array([[ 99, 115, 123, 152],
       [103, 114, 142, 100],
       [131, 128, 135, 100]]) gives 128

array([[129, 129, 128, 126],
       [135, 158, 155, 140],
       [129, 137, 139, 135]]) gives 137

array([[123, 119, 125, 143],
       [117, 119, 115, 127],
       [116, 129, 148, 149]]) gives 129

array([[156, 117, 137, 137],
       [134, 136, 102, 102],
       [116, 116, 130, 130]]) gives 116

array([[126, 126, 130, 129],
       [127, 128, 126, 131],
       [132, 122, 150, 127]]) gives 122

array([[107, 153, 129, 139],
       [126, 128, 126, 126],
       [127, 132, 124, 126]]) gives 132

array([[137, 107, 133, 135],
       [145, 128, 116, 115],
       [146, 123, 125, 144]]) gives 123
---
[133 124 141 130  99 119 118] out 99

[[146 103 133 104 121]
 [120 130 108 122 105]] out 108

[133 131 113 107] out 131

[144 128 150 153 139] out 150

[[121 137 151 119 146 100]
 [128 130 128 128 126 131]
 [128 130 127 127 126 130]] out 127

[113 138 150 141 119 140 146] out 119
---
[[131 129 128 131 131]
 [118 142 139 143 106]
 [129 124 129 126 125]] out 128

[[118 140 128 139 122]
 [110 152 134 147 126]
 [128 128 119 128 109]] out 128

[[101 102 127 136 106]
 [113 118 146 116 147]
 [141 119 114 143 110]] out 127

[[136 135 146 139 136]
 [127 124 124 131 105]
 [120 113 107 128 116]] out 146

[[119 115 138 142 156]
 [148 136 114 110 127]
 [133 121 119 131 132]] out 138

[[133 157 138 123 142]
 [142 116 133 111 146]
 [103 147 121 132 119]] out 138
---
[[127 113 143 139 141 144]
 [140 135 116 108 119 116]
 [152 115 121 146 107 140]] Out: 140

[[130 104 133 146 126 113 124]
 [132 119 108 125 150 113 119]
 [144 122 136 117 109 147 143]] Out: 143

[[141 122 136 132 104]
 [142 125 140 130 105]
 [142 121 134 131 105]] Out: 105

[[122 132 145 130]
 [135 126 118 107]
 [116 118 114 107]] Out: 107

[[120 120 137 101 123 130]
 [116 119 116 121 136 139]
 [118 123 137 101 123 133]] Out: 133

[[148 129 117 137]
 [138 118 107 138]
 [117 134 109 141]] Out: 141

[[124 112 145 128 137]
 [118 118 136 140 134]
 [123 116 150 128 135]] Out: 135

[[130 116 124 139 133 127 107]
 [142 117 116 133 113 146 108]
 [118 135 124 132 139 117 128]] Out: 128
---
[134 120 102 114] 134
[136 115 137 157 121] 136
[117 120 128 132 154] 117
[107 131 136 131 108 151 147] 107
[156 123 106 107 120 151] 156
[146 115 148 127 154] 146
[128 121 119 135 106 112] 128
[157 158 132 131 146] 157
---
[[146 102 112 136 150 118 153]
 [104 124 130 145 103 111 127]
 [ 99 146 150 150 101 103 105]] -> 101

[[130 143 134 140 111 153 119]
 [129 138 133 143 108 151 118]
 [127 127 124 142 116 125 124]] -> 116

[[122 117 143 112 119 149]
 [131 132 128 134 128 118]
 [123 129 132 139 124 112]] -> 139

[[124 129 138 155 127]
 [132 110 133 143 133]
 [111 111 115 137 121]] -> 115

[[131 152 140 130]
 [128 128 129 152]
 [153 132 127 128]] -> 132

[[131 127 107 138 130 122]
 [140 125 107 134 132 106]
 [134 126 107 138 132 118]] -> 138

[[132 124 128 132 111 149 102]
 [136 104 107 110 121 115 154]
 [152 148 145 109 147 106 123]] -> 147

[[145 134 135 144]
 [131 110 105 115]
 [156 108 117 140]] -> 108
---
[133 154 104 139 106] result: 139
[119 126 121 116 143 124 154] result: 124
[119 116 115 127 153 105 119] result: 105
[146 132 149 128 122] result: 128
[152 136 134 115 147 156] result: 147
[134 155 129 147] result: 129
[116 123 104 119] result: 104
[139 100 128 108 110 132] result: 110
---
[[116 139 129 121 148 128]
 [122 142 120 102 133 139]
 [132 133 128 115 153 146]] ==> 116

[[124 150 124 145]
 [130 133 131 129]
 [115 129 136 132]] ==> 124

[[110 116 105 125 128 114 109]
 [144 144 128 106 138 142 145]
 [142 148 113 131 108 116 141]] ==> 110

[[116 144 127 114]
 [120 135 110 119]
 [132 107 139 141]] ==> 116

[[138 134 142 158 130 142]
 [133 136 140 150 135 145]
 [135 129 128 123 135 127]] ==> 138

[[133 124 111 109 140 143]
 [144 101 114 143 148 114]
 [101 132 106  99 112 158]] ==> 133

[[140 145 136 113 132 137 130]
 [126 130 149 123 118 140 150]
 [139 135 134 119 132 142 130]] ==> 140

[[121 117 139 154 155 109]
 [134 139 112 130 133 144]
 [134 112 130 150 152 108]] ==> 121
---
array([[134, 126, 145, 121, 150, 129, 126],
       [149, 125, 138, 121, 112, 133, 124],
       [147, 116, 134, 135, 117, 104, 122]]) --> 134

array([[134, 139, 143, 133, 127, 135],
       [135, 140, 139, 133, 125, 134],
       [116, 147, 136, 137, 116, 101]]) --> 136

array([[125, 104, 106, 131, 146, 117, 111],
       [149, 154, 129, 111, 144, 152, 153],
       [140, 126, 132, 139, 115, 130, 131]]) --> 132

array([[131, 135, 126, 119],
       [135, 129, 127, 127],
       [156, 134, 129, 127]]) --> 129

array([[125, 138, 121, 126, 130, 126],
       [126, 131, 128, 125, 131, 123],
       [118, 135,  99, 139, 134, 106]]) --> 99

array([[131, 125, 128, 127, 120, 125, 121],
       [128, 120, 128, 134, 128, 131, 150],
       [127, 132, 127, 127, 118, 124, 115]]) --> 127
---
[[114 153 121 123]
 [125 127 128 116]] out 123

[[133 106 152 124 123 147 125]
 [127 114 140 127 130 138 119]] out 140

[148 143 105 115 104 124] out 143

[[117 137 151 151 112 105 113]
 [121 148 124 113 128 133 106]
 [119 140 152 152 110 106 116]] out 152

[137 132 137 151 120 138] out 132

[140 101 149 153 109 128] out 101

[[131 152 131 107]
 [111 118 117 147]
 [136 138 142 110]] out 147

[151 157 136 126 127] out 151
